-77 -99 -96 -99 -99  Tavip
81 78 -13 104 103  kiriv
-67 -87 -84 -88 -87  tob
81 103 99 99 103  vid
-5 100 3 104 103  kog
-61 -77 -74 -75 -76  Zados
79 101 101 79 101  pazog
-5 1 3 7 3  Tadu
101 79 16 19 16  nepof
83 106 102 106 106  mutal
103 81 101 105 105  zab
-75 -95 -91 -93 -94  suzu
next: 100 3 104
103
all pazog: 79
0 3
all vid: 99
2 3
asked: 79 101 101 79 101
pazog
next: 81 103
99

53 -10 -10 -47 50 -17 -30 -> Lur
43 -41 4 12 88 -20 -41 -> Pivaz
-3 30 50 -47 -10 40 25 -> guzen
30 -32 -8 -3 -7 27 -29 -> rutiz
asked: -3 30
guzen
next: 30 50 -47 -10
40
asked: -10 -47 50
Lur
asked: -41 4 12 88
Pivaz
next: -10 -10 -47 50 -17
-30
next: 30 -32 -8
-3

0 -38 -23 8 -31 -36 43 -10 -27 21 -39 2 7 19 7 -8 0 -36 11 -13 11 -31 -82 -20 -10 -29  mukek
-15 28 3 8 -27 -36 43 -10 -27 21 -39 -27 7 19 28 -8 0 -36 -23 -13 11 -31 -82 -27 28 -29  dano
-11 27 19 27 -41 -30 43 -27 21 -10 -67 -5 24 6 24 8 -32 -30 -30 -25 13 -35 -86 -20 22 -1  Voba
asked: 0 -36 -23
dano
asked: -15 28 3 8 -27 -36 43 -10 -27 21 -39 -27 7 19 28 -8 0 -36 -23 -13 11 -31 -82 -27 28 -29
dano
all dano: 28
1 14 24
next: -32 -30 -30 -25 13 -35 -86 -20
22

27 -95 -26 -85 = pere
29 25 28 -33 = duno
36 28 36 -32 = labi
all labi: 28
1
asked: 25 28
duno
asked: 28 36 -32
labi

84 34 58 94 37 64  gama
106 86 34 77 37 57  giv
112 36 112 112 37 37  pagi
-96 -35 -4 -6 -42 2  sebul
106 86 34 77 37 14  tiv
106 86 34 -26 37 14  vima
asked: 36 112 112 37 37
pagi
asked: 106 86 34 77 37 14
tiv
asked: -6 -42
sebul
asked: 112 36
pagi
all pagi: 37
4 5
asked: 34 58 94 37 64
gama

-90 11 13 12 -13 -38 19 -5 40 -65 -25 3 -49 46 -28 -48 64 7 8 -35 -44 12 -34 1 52 28 -84 37 -7 -14 -50 11 17 13 0 -13 1 -14 51 -10 26 23 11 -5 -62 1 -> sifof
-11 51 -10 13 32 14 13 7 47 -6 -10 -29 -20 -10 -14 -16 52 -29 58 32 -10 32 -23 5 18 -35 64 14 14 -44 1 3 -27 65 -14 -13 1 26 51 0 -10 -8 -10 -30 -45 -10 -> Zol
-50 33 40 -6 33 -3 71 -10 9 -23 -38 14 -56 30 -15 -1 87 -37 -49 44 -52 -37 -43 56 -7 -3 -28 33 -9 -25 -10 41 -15 24 30 -16 -51 16 22 48 6 -24 -28 -2 28 -51 -> Rugap
-42 32 -27 -48 -22 -50 53 31 26 -16 -21 -12 5 31 25 77 -17 -2 2 86 -101 15 -24 15 41 41 -22 19 17 -33 6 22 0 -22 6 -5 30 15 11 82 9 4 10 8 -21 27 -> Nor
23 30 19 18 -52 1 -16 56 -11 -4 -9 6 -54 -71 27 2 30 31 -31 -26 5 24 -95 41 -6 -26 52 -6 49 -57 -62 -66 22 3 -8 -8 29 -3 33 22 17 18 23 44 -19 -8 -> vuvam
-64 -23 9 23 -7 37 -20 40 90 26 -27 6 -20 -25 38 -51 -27 -56 -5 60 -18 14 23 84 -59 -6 9 -63 22 10 23 12 -25 43 -1 16 0 -11 45 8 22 20 -26 -47 -8 -8 -> mugif
next: 24 -95 41 -6 -26 52 -6 49 -57 -62 -66
22
next: -50 53 31 26 -16
-21
asked: 0 -13 1 -14 51 -10 26
sifof
asked: -14 51 -10
sifof
asked: 19 17 -33 6 22 0
Nor
next: -48 64 7
8

-11 -30 28 87 87 : gaser
-12 91 -90 -12 91 : guso
-36 -25 63 -63 -25 : kat
83 -30 28 87 87 : luzuf
37 30 -1 50 19 : Sez
104 -72 33 41 7 : fila
28 83 -30 74 85 : nefo
asked: 83 -30 28
luzuf
all guso: -12
0 3

0 14 -5 1 -2 -10 13 -1 5 20 74 20 -29 2 -33 -16 0 2 -2 -5 -13 -8 -1 2 12 -1 12 10 -4 4 -1 19 -6 : guro
-40 -10 50 29 39 -7 -21 31 4 8 13 65 31 58 56 0 3 -7 -9 -27 86 -4 -9 58 23 -18 9 9 6 -77 -12 -13 -56 : dato
-10 -33 10 -6 -10 -5 -20 -7 -6 6 -19 0 14 -5 1 -2 -10 -9 6 11 1 -19 0 13 -16 -18 -2 -11 -6 2 -16 -3 -9 : kegi
-23 -21 35 35 43 4 -29 20 5 2 13 74 20 71 40 13 0 -12 -12 -16 83 -6 -10 57 24 -7 11 5 -1 -70 5 -13 -58 : Vek
next: -5 -13 -8 -1 2 12 -1 12 10 -4
4
asked: -33 -16 0 2 -2
guro
asked: 0 14 -5 1 -2 -10 -9 6 11
kegi
all guro: -1
7 22 25 30
next: -29 20 5 2 13 74 20 71
40

120 72 69 -78 -10 25 83 -> zime
13 -64 25 54 -45 -73 13 -> bikil
-64 53 53 -45 -73 25 83 -> lemo
next: -64 25 54 -45 -73
13
next: -64 25 54 -45
-73
all bikil: 54
3

-29 -24 -13 -65 -21 -67 -48 -104 -74 -30 -90 -47 -71 -21 -51 = Zifog
22 13 -6 40 -24 -11 19 -43 -23 24 51 -91 39 -75 39 = Nilug
21 53 11 25 -20 30 34 8 33 23 20 -10 2 24 -4 = daku
96 83 -1 106 109 -58 -60 -70 -60 109 -43 85 -60 109 -33 = Rufod
-19 -25 -2 -30 -37 -21 -46 -34 -36 10 -22 -34 7 -24 -12 = bokev
-19 -25 -104 -67 -21 -74 -48 -65 -61 24 -14 37 -4 17 -4 = rir
96 83 14 106 -37 -58 116 -70 -47 109 -43 85 -60 67 -33 = tor
next: -37 -58
116
all Rufod: -60
6 8 12
next: -67 -21 -74 -48 -65 -61 24 -14 37 -4 17
-4
next: -13 -65 -21 -67 -48 -104 -74
-30

27 -30 93 -92 19 -51 14 40 23 51 -53 60 -25 -19 57 -> vug
-13 -4 -39 -91 -40 -48 -39 -5 69 -3 29 84 10 -84 54 -> tane
36 -3 51 -45 0 -21 10 27 -30 94 -82 36 1 51 55 -> beto
next: -92 19 -51 14 40 23 51 -53
60
asked: -13 -4 -39
tane
all tane: -39
2 6
asked: 27 -30 94
beto

-2 -2 -41 35 -2 0 10 22 -6 -3 -8 4 17 56 0 -5 -36 6 40 -25 -19 -30 88 -7 -16 -39 6 -> muno
7 -19 37 -27 -17 46 -35 -57 9 -1 -72 -21 -16 -19 -14 49 -2 0 6 2 -3 -31 -34 -51 -28 38 -25 -> riger
-8 28 2 -23 10 6 -119 25 14 19 5 -23 -12 21 -4 -6 -7 5 19 19 18 7 -20 36 5 65 22 -> Gevi
asked: 7 -19 37 -27 -17 46 -35 -57 9 -1 -72 -21 -16 -19 -14 49 -2 0 6 2 -3 -31 -34 -51 -28 38 -25
riger
next: 6 -119 25 14 19 5 -23 -12 21
-4

29 4 11 -10 0 -15 11 -4 8 -19 -12 14 -17 17 14 7 30 14 -6 40 5 -6 19 -13 42 24 1 15 15 -5 -18 6 20 8 18 5 : risa
52 -19 19 45 13 -43 -5 13 -4 -5 9 16 -4 -4 10 68 38 36 21 53 17 9 73 2 65 31 -8 43 -4 -14 -74 -4 33 71 24 1 : gazal
-33 -8 -31 -20 25 11 -15 -22 -21 11 -37 13 25 -20 -30 -32 -53 26 0 -44 3 -16 -46 -12 -38 -23 51 -19 -27 3 40 -9 -11 -35 -29 23 : kupad
11 35 18 23 -34 -15 30 26 10 29 75 -61 11 41 34 -11 27 -91 17 -5 -1 12 -9 13 -34 9 -69 4 4 25 -8 2 -22 -5 27 -14 : Fis
next: 25 -8
2
next: -15 11
-4
asked: -18 6
risa
all gazal: -4
8 12 13 28 31
asked: 40 5
risa
asked: 17 14 7
risa

-21 -7 -26 23 58 27  miv
21 40 -16 -75 -41 4  vap
3 23 -29 -73 -1 9  gebi
-71 -59 -40 19 47 -2  Pagir
-58 -109 -25 12 34 39  pum
7 11 -8 -25 9 0  konid
-34 -34 -17 -17 -1 -17  kel
3 23 -29 -29 -37 -108  zuzom
9 23 9 -1 -1 9  dal
-47 -39 -39 8 41 31  dudo
-71 47 -40 47 47 8  gelad
all dal: 9
0 2 5
asked: 21 40
vap
all zuzom: -108
5
all kel: -17
2 3 5
all gelad: 47
1 3 4
next: -40 19 47
-2

34 41 -16 106 -82 -10 43 -87 103 -83  Monon
34 44 -16 106 -78 -10 43 -87 95 -83  kebir
44 44 -78 -78 -78 -10 45 -87 95 -83  Bep
34 50 -16 43 34 -10 43 34 34 43  datis
34 44 -16 106 -78 -10 43 -87 33 -83  zupug
37 68 -21 106 -52 -10 43 -110 37 -83  Bib
-16 107 -69 -10 43 -88 85 -110 54 -83  zepi
all Bep: 44
0 1
next: -16 43 34 -10 43 34 34
43
all datis: 34
0 4 7 8
next: -10 43 -88
85
next: -16 43 34
-10
all Bib: 37
0 8

43 7 -26 15 -6 -34 -21 -18 0 -15 9 18 -67 -22 -19 -4 1 9 -16 15 -26 -6 29 : Sisem
2 5 20 -24 -14 13 -63 -34 -32 -29 -5 -11 75 -11 -21 29 9 -62 24 4 -11 -4 -15 : mase
-61 4 -4 -24 36 57 17 26 16 0 -7 -12 80 16 67 -29 4 -33 26 -8 -60 -22 71 : dubek
2 5 20 -24 17 13 -63 -34 -32 -29 17 -11 75 -11 -21 29 9 -62 24 4 -11 -4 -15 : sorul
30 20 -51 21 -22 -55 0 -1 20 -14 -9 37 -108 -19 -21 -6 -18 37 -35 21 -33 -24 49 : Lekas
-61 4 -4 -24 36 57 17 26 16 0 -7 -12 80 16 67 -29 4 -33 26 -8 63 15 -21 : biv
26 -20 -7 18 2 4 0 -3 2 5 15 -5 -24 -8 32 -27 21 3 6 -2 14 26 0 : Bolu
20 -26 26 19 -20 -60 -43 -38 -15 -23 13 26 -77 -30 -55 23 0 8 -24 18 -60 -19 37 : kiso
-2 41 -50 -1 -23 -38 2 -23 23 -23 -21 18 -66 -12 -20 2 -34 18 -34 22 -21 -42 18 : Tir
all Tir: 18
11 17 22
asked: 20 -24 17
sorul
all Bolu: 0
6 22
asked: 22 -21 -42 18
Tir

78 27 47 -95 -91 44 76 65 69 -85 -72 17 -87 -60 84 54 54 54 -4 -49 -38 -72 8 -19 57 14 0 24 -43 67  Fef
-77 -72 6 -90 57 -27 -98 58 18 -65 69 42 -80 -19 21 39 45 -88 -28 23 27 -49 -18 -85 35 -65 25 -1 -13 -78  Mibup
-64 64 93 42 4 43 -59 -27 50 -51 -1 -96 55 -14 -11 92 -88 94 -46 68 91 -43 79 86 27 88 95 -8 -29 50  vuf
12 10 -13 37 96 78 86 91 -24 -59 -57 5 5 96 6 18 65 -94 -55 63 -15 87 -12 -30 59 -56 9 96 -51 5  Vori
-36 -66 74 16 -68 50 28 46 -40 0 86 62 -56 -54 2 -66 29 -61 -89 66 78 -15 -79 18 53 -34 -82 58 11 39  tes
-46 -1 16 -18 -26 -29 -38 61 74 2 65 17 47 92 -13 -19 81 -80 29 -74 -58 -79 -25 23 -81 76 -85 -25 19 -22  Nofu
18 6 -30 36 -90 79 9 91 68 55 43 79 37 -13 -92 -34 -78 -72 -50 84 60 -48 17 39 34 92 22 -12 81 1  vig
asked: -46 68
vuf
asked: -78 -72
vig
all Vori: 5
11 12 29
next: 68 55 43 79 37 -13 -92 -34 -78 -72 -50
84

2 32 -48 -38 -26 -13 12 = memu
17 -24 22 43 8 -31 12 = Ludil
-40 23 29 43 -31 8 88 = batug
-25 38 -56 -47 -26 -13 22 = venin
-35 -24 22 -25 -35 -35 9 = Ziga
3 -20 5 3 -12 -12 2 = bub
all bub: 3
0 3
asked: 2 32 -48 -38 -26 -13 12
memu
all Ziga: -24
1
all Ziga: -35
0 4 5
asked: -12 -12
bub
next: 43 8 -31
12

-29 -40 -16 27 -46 39 15 -19 = zef
19 -19 55 0 -19 -13 23 43 = Zed
-45 -1 -9 16 22 -35 -59 12 = dok
46 47 24 1 23 12 -21 -44 = kifiz
28 3 36 -65 9 9 45 25 = lenab
3 3 3 3 19 9 19 19 = sus
4 11 63 -42 9 0 39 6 = Mig
37 -26 46 8 -32 -12 36 38 = kopez
16 -18 -10 86 -2 9 19 -8 = fofi
-10 86 -18 -2 16 -18 -8 -8 = Rodo
-43 -40 -63 23 22 -12 13 -3 = rusa
-5 80 16 -2 -18 -8 -18 80 = lamu
all Mig: -42
3
all sus: 3
0 1 2 3
next: -10 86 -18 -2 16
-18
asked: -18 -2 16 -18 -8 -8
Rodo
all lamu: -18
4 6
asked: -5 80 16 -2 -18 -8
lamu

-37 -25 -9 43 14 8 = Kif
-20 114 92 -21 14 42 = Ponup
85 85 -37 85 85 85 = gor
-56 -25 -9 43 -8 -26 = Kevov
-27 -32 97 7 -24 66 = begik
84 -20 16 -24 9 43 = kuleg
next: -24 9
43
all gor: 85
0 1 3 4 5
all kuleg: 84
0
all begik: 66
5
asked: -56 -25 -9 43 -8 -26
Kevov
asked: 84 -20
kuleg
all begik: -24
4

